In the data rows, the value 128 means zero.
Here are some points:
[ 96 193 120 103 125 156 109 125 119 122 117  79 155 128 182  90]
[118  73  85  65 117  82 113  56  75 179 139 218  43 146 121 191]
[ 88 145 107 181 174  91 197 168 172 120 151  89 167 154  81 133]
[205 191 183 174 166  90 143  83 139 115 124  73 136 145 171 103]
[118 115  97  51 100 123 151 158 156 120  38  83 134 119 186  45]
[131  44 159 118  90  81 156  63  63 159 149 215  86 160  63 208]
[ 73 100 122 102 123  83 145 234 162 125  62 199 150  92  55  89]
[ 61 117  94 149 172 182 165 160 123  99  81  70 130 123 146 135]
[137 150 115 160 156  99 170 136 154 155 129  99 162 120 196  88]
[114  85  72 150 170   0 124 107 146 164 174 170 102  86  57 123]
[126 150  88 183 141  80 148 122 166 112 126  75 140 144 197  63]
[106  59 103 135 130 227  99 189 128 131 122 213 120 132  58 184]
[133 160 115 128 148 148 120 141 123 120  62  74 184 118 165  99]
[166 143 161 115 129  10  88  32  45 141 198 192  93 107 124 136]
[151  89 154  87 100  71  89  94 100 122 109 168  90  74 120 137]
[158 152 128 128 104  92 129 120  97  92 163 148  81 149 147 129]
[111 133 127 143 145 111 171 155 127 139  77  66 100 109 218  55]
[114 186 172  84 132 119 117  77 106 112 123  61 119 129 218  68]
[156 158 107 156 158  80 133  73  96 159 153 146 131 132 172  69]
[ 74 149 156 128 124 103 156 154 127 115 118  96 151 129 122  89]
[ 32 150  64 139 123 156 148 121 100 147 144  93 102 141 107 129]
[162 165 127 174 147  96 130 136 176  76 198  52 174  88 237  85]
[ 80 125 108 147 149 156 140 133 121  60 137  84 145 166 149  88]
[189 119 113 116 118  38 180  85 117 157 169 109 112  95 138 134]
[135 118 130 135  98  90 157  69 163 187 160 141 123 146 190  97]
[ 87 124  80 177 150  60 158 167 176 108 103 113 214 144 137 106]
[172 148 146 167 165 238 100  79 133 173 200 171 157  67  95 212]
[176 158 113 129 104  96 170  76 207 172 179  89 170 133 201  94]
[100  87 117  83 138 108 146 158 187 160  61 138 119 103  68 166]
[119 172 159  88 116 145 127 101 148  86  63  72 111 121 203  10]
[174 136 147 145 117 255  87 139 170 142 186 208 174  83 121 209]
[122 145 179 167 117  89 156 186 157  82 125  84 181 117 104  85]
[ 99 167  85 145 175  90  97 100 130 137 162  83 145 159 204  79]
[138 165  84  98 108  81 147 188 160  95 153  24  78  96 168  93]
[ 99 116 179 202 156 255 102 208 167  90 155 243 139 124   1 173]
[164 151 155 168 151  92 150  85  37 170 198 226  92 128 149 219]
[121 127 106 133 148  80 135  99  69 132 169 145  75 122 159 104]
[ 80  47 115  92 126 161  93 221 147  61  67 136 156 120  29 136]
[117  94  54  83 115  48 124 120 149 139  93  59 109 172 154  56]
[177 161 112  26  46  48  51 112 176  86  81  19 142  89 244  32]
[ 94 140 126 113 138 141 140  97 124 139  90  73 127 164 174  86]
[147  81 138  91 119  98 133  69  91 129 158 200  94 139  97 164]
[ 97 134 133 104 118 140  97 113 112  97 134  71  83 112 155  61]
[116 178 167 104  80 110  89 138 139  96  71 101 116 134 180 111]
[ 99  51 111 120 101  49 217 101 152 169 199 147  86 118  98 178]
[117 147  73 178 129  93 195  98 211 131 108  84 162  74 169  87]
[114 104  38 128 104  24 176  43  93 132 153 190  82 188  88 147]
[149 189 126 194 168  69  73  57 107 117 185  76 165 136 255  41]
[147  61 184 178 127 217  55 133 112 171 148 255  95  51   0 244]
[127 115 119 113 169 148 147 164 163 137 127  60 181 109 174 126]
16 more points follow, each with its number after it:
[148 207  98 107 120 172 107 142 203 129 173  81 177 142 199  99] 0
[140 126 152  53 173 157 128 151 117  97  99 129  81 143 207  91] 1
[ 72  91 118 161 153 207 125 150 101 158 129 218  75 115  43 180] 2
[ 82 130  96  73 124 165 115 192 135 105  12  42 136 138 123  72] 3
[112 134 119 151 136 118 117 155 101  77 106  68 112 111 165  53] 4
[ 99 141 123 153 216 152 133 201 166 212 198 255  90 119  39 155] 5
[163 119 157 106  94  68 141  85 160 134 160 100 127 141 164 131] 6
[213 255 135  66 134 205 109 187 138  19  41  84 136 128 213  75] 7
[130  82  75  72 123  97 156 132 108 165 133 106 140 149 159 107] 8
[118 178 129 141 111  98 144  61 136  93 167  84 150 118 211  62] 9
[ 65 131  75  52  96  70 123 197 174 107  45  25 175 183 174  79] 10
[150 136 136  76  79 152 109 169 113  91  70 101 118 141 113 158] 11
[ 91  88 107 148 128 132 133 153 176 169  97  65  97 115 210  65] 12
[167 218 109 107 130 144 107 168 129  82  88  56 194 101 205  94] 13
[126  73 181 116 182 255  96 133 114 121  69 255 168  96  21 219] 14
[ 90  88  84 100 139 113 156 119 140 155 113 119  98 150  86 141] 15
Which of these numbered points is nearest to each point below, looking only along the 6 directions in which the first points spread most? Its number follows each.
[169 127 152 111  83  65 130  74 153 114 180  85 136 119 155 125] > 6
[139 141 155 211 127 115 157 159 150 164 208 188 137  71  57 185] > 5
[ 93 148 132  99  73 149  85  87  90  84 116  98  99 123 184  87] > 1
[126 105 116 134  98 133  80 106  61 180 154 255  59 133  60 187] > 2
[ 91 128  59  98 133 134 155 140 189 151 100  55 160 119 177  91] > 12
[128 176 125 158 120  81 143  70 131 118 157  64 151 108 201  80] > 9
[ 90 117 108  88 136 132 126  81 180 123 112  65 147 158 185  70] > 12
[169  57  97 145 181 137 149 154 159  82 192 219 150 111   0 249] > 5
[139 153  68  75  93  49 132 170 162  83  54   6 203 128 173  50] > 10
[ 63  61  79  96 148  93 175 126 152 162 120 145 123 124  97 153] > 15
[119 158 180 162 135  84 157 163  99  74 104  53 136 137 148  52] > 4
[124 162 143 140 102 122 139 152  76 101 109  75 153 119 149  85] > 4
[106 128  57 113 116 105 178 163 159 141 106 102 141 120 180  47] > 12
[149 169 156  68  75 197  65 179 147  91  42 100 133 167 245  50] > 7
[138  92 109 120 117 189  82 152  93 137 160 190  98 100  47 167] > 2
[ 48  90  76 157 153  89 234 146 158 186 131 141 100 166  46 174] > 15
[ 80  96  80 130 147  98 177 148 145 185  77 112 122 146  57 149] > 15
[157 121 144  76  71 204  63 170 116  33  64 126 113 103 127 152] > 11
[145 148 102 192 159  48 139 102 141 103 160  79 204 118 255  25] > 9
[112 142 101  72 124 110  95  83  70 136  76 112  86 144 150 105] > 1
[ 85 211  75 121 111 166  99 114  92 111 100  85  91 144 184  89] > 1
[163 177 135 114  87 113  98 160 164  97 145  42 166 155 184  55] > 13
[120  85 127 115 153 111  99 214 167 149  76 108 150  80 111  97] > 11
[144 126  45  73 115 114 125 159 174 144 113  46 174 117 176  59] > 12
[122 157  81 120 155 134 142 142 184 147 110  71 150 125 179  80] > 12
[102 132 124 120 124 164 101 195 147 107  41  47 125 152 129  62] > 3
[167  82 104  72 116 123 115 140 123 123 107 114 125 124  84 111] > 11
[137 176 109 135 130  54 140 109 131 118 131  84 149 146 187  75] > 9
[135 191 160  69 123 154 123 161 130  93  83  51 181 149 189  87] > 13
[ 55 108  56 154 147  73 246 116 154 175  80  94 151 122  56 119] > 15
[ 54  98  79 160 176 102 201 142 152 161 123 112 106 176   8 162] > 15
[179 151 159  81 104 168  84 112 148 123  64  91 133 151 182  84] > 1
[118 164 144 111 117 183  73 169 110  97  32  79  87 145 157  56] > 1
[ 83 134 178 172 161 255 192 188  60 156 127 255  49 138   0 251] > 2
[131 138 114 108 148 106  86 132  91  85 127  48 148 142 161  60] > 4
[ 34  60  26 195 167  70 231 160 134 198 130 116 110 156  66 111] > 15
[117 164 199  76  88 193  54  84 124  82  82  75 139  92 211  57] > 7
[169 170 131 133 142  79 100  75 153  90 178  73 170 123 216  88] > 9
[178  85 143  99 132 195 156 105 143 130 109 126 164 117 235 121] > 0
[ 86 156 101 211 174 184 158 204 213 107 142  87 236 109 145  93] > 0
[119 134 137  61  97 151  94 197 124 111  52  22 113 123 150  75] > 3
[158 165 109  85 132 136 179 132 124 158 112 102 104 111 130 186] > 8
[153 109 127 140 162  95 171 105  69 156 129 160  65 128  86 193] > 15
[103 146 141 186 186 203 192 196 211 140 147 113 236 111 108 124] > 0
[116 144 153  89 125 170 164 102 197  97 161 122 185 141 158 139] > 0
[144 165 152 142 132 119  64 120 159  73 112  43 151 149 206  51] > 13
[163 116 149 121 125 142 102 167 106  83  89 101 136  88 147 116] > 11
[ 89 140  79 111  99 132 178  86 149 152 183  72 107 144 153 175] > 8
[101  93  96 158 144 255 174 166 136 218 134 241  98 120  16 255] > 2
[126 193 156 174 118 120 145  56 141 112 151  59 167 123 212  76] > 9
[181 147 124 133 125  63 133  91 144 128 118  96 152 116 168 136] > 6
[ 97 137  89  90 131 161 161 129 187 173  96  58 133 140 129 119] > 12
[ 86  85 105 124 160 185 121  94 137 178  65  96  33 178 120 163] > 15
[ 96 158  97 212 136 122 129 230 205 153 194  80 208 122 132  90] > 0
[ 54 202 142 153 131 243  78 175 132  53  74  39 161 148 255   0] > 7
[117 224 129 104 136  61 168  91  99 119 126  64 166 165 195  77] > 9
[121 151  52 125 104 116 132 110 127 172  88 100  98 113  86  86] > 8
[ 33  66  81 144 158 246 135 190 136 202 123 255  59  96   0 248] > 2
[148 114 196 108 127  20 177  45 154 117 169  96 162 124 129 100] > 6
[164 198 115 144 142 104 153 115 115  98 161  77 157 105 191 123] > 9
[110 132  80 115 118  72 156 187 154  70  44  14 176 118 114  41] > 10
[133 103 149 133 138 179  97 116  96 192 202 216  60 123  88 205] > 2
[ 78 131 110 134 115 113 169  82 109 128  97  95 126 120 142  83] > 8
[ 84 102 173 123 151 103  88  64  62 136 121 163  48 133 176 134] > 1
[171 189 147  76 143 166 142 147 127  99  55  49 123 114 218  59] > 13
[120 106 123  25  75 176 117 206 189 160  33  80 143 172 148  86] > 3
[ 86  71 181 124 148 255  38 220 183 133 125 238 125  54   5 210] > 14
[114 193 133  89 129 191  60 166 133  63  64  89 183 129 184  66] > 7
[126 112 164 101 104 123  87 139 139  94  76  88  85 137 135 151] > 11
[200 112 135 111  91  84  83  49  70 142 230 225 105  92 198 145] > 6
[160   8 155 160 122 134 187 147  89 113 210 162 219 118  18 255] > 5
[154  83 132 106 104  94 122 162 151 119  74 118 136 123 110 143] > 11
[172 135 131 114 150  97 147 148  90  85 180  71 127 111 201   9] > 9
[137 133 104 128 151  95 186 130 169 115  96  63 178 136 151 115] > 12
[ 76  78 140 115 141 250  87 181 148 148 144 255 140  60   0 232] > 14
[ 73 134 113 146 164 110 110 241 144  73  34  35 175 121  60  86] > 3
[210 187 108  16  77 144  57 120 154 110  59  30 183 113 221  96] > 7
[140 150 117  82  96 115  72 107  99  84  67  63 138 148 252  47] > 1
[121 168 134 107 149 170  87 197 130 105  38  65 147 146 214  62] > 7
[118 174 139  63  61 155 104 120 121 136  43   5 141 130 194  83] > 1
[129 145  96 125 108 151 177  63 141 200 170 116 106 130 183 147] > 8
[166 117 211 155  68 254  74 174 123 155 146 218 121 144  39 236] > 14
[110  59  78 131 127  95 124  29 100 157 165 201  30 129  92 159] > 15
[129  91 177  98  80 255  27 155 129  98 143 239 103 102  83 229] > 14
[106  84 169 174 133 200 107 161 110 147 178 252 101 139  20 216] > 2
[142 160 109 139  97 100 105 138 121 115  86 101 148 169 151  55] > 4
[ 68  41 158 119 145 255  63 222 137 151  73 255 110  87   0 227] > 14
[100  99  92  72 117 104 102  89 101 147 108 121  62 158 143 142] > 8
[ 74 104  62 149 155 107 186 116 163 145 168 107 150 129  87 144] > 15
[162  97 212 119 113 255  67 164  78 114 139 249  87 135  11 255] > 14
[120 172  45 130 142 113 140 138 173  98 128  47 177 122 153  79] > 12
[129  76  77 156 169   2 119 115  80 149 132 188  76 144  70 166] > 15
[179 106 188  83  87 222   0 184  42  78  56 255  66 105  39 217] > 14
[126  81 125 128 162  55 131 152 126 146 108 119 120 123  78 122] > 15
[122  75 165 149 127 202 122 124 109 144 145 214  93 112  29 228] > 2
[125 182 135 121 120 186 153 125 107 106 146 150  86 135 137 148] > 1
[104  58 107 111 149  27 172  75  46 145 158 149  79 146  95 191] > 15
[ 86  38 183 163 135 224  45 224 162 155  68 255 130 133   0 208] > 14
[101  70 133 107 162 162 114 220 140 126  57 141 122 116  31 129] > 11
[134 151 182  51 184 236  87 226 201 169 101 242 106 144  47 206] > 14
[147 150 116 141 123 125 163 167 167 155 158  63 162 126 187  90] > 0
[ 79 103 106  72 143 108 136 188 169 120  53  15 163 112 171  62] > 10
[ 43 164  83 118 144  60 139 191 168 136  47  58 170 115 105  67] > 10
[183  93 153 189 102 150 158 162 147 172 144 197 152  90   0 239] > 5
[134 130 169 161 171 178  93 127 111 147 119 213 138 163  41 177] > 2
[ 83 173 149  98  98 140 100  94 104 131  97  67  95 189 182  23] > 1
[ 67  19 186  92 155 202  30 167 163 215 151 255 127   6   0 245] > 14
[104 148 149 187 146  97 124 138  92  92 114 114 143 150 145  74] > 4
[167  88 163  56  87 255 115 112 111 151 133 240 115 122   0 255] > 14
[ 86 127  66 131 143   9 122 171 162 118  80  58 175 110 132  54] > 10
[130 126  91 118 174 112 149 111 185 141 120  55 167 122 181  89] > 12
[188 107 155 178 164 186 189 164 153 167 169 238 101 117   0 251] > 5
[181 111 164  91  93 250  84 131 105 131 143 212 113  91  62 239] > 14
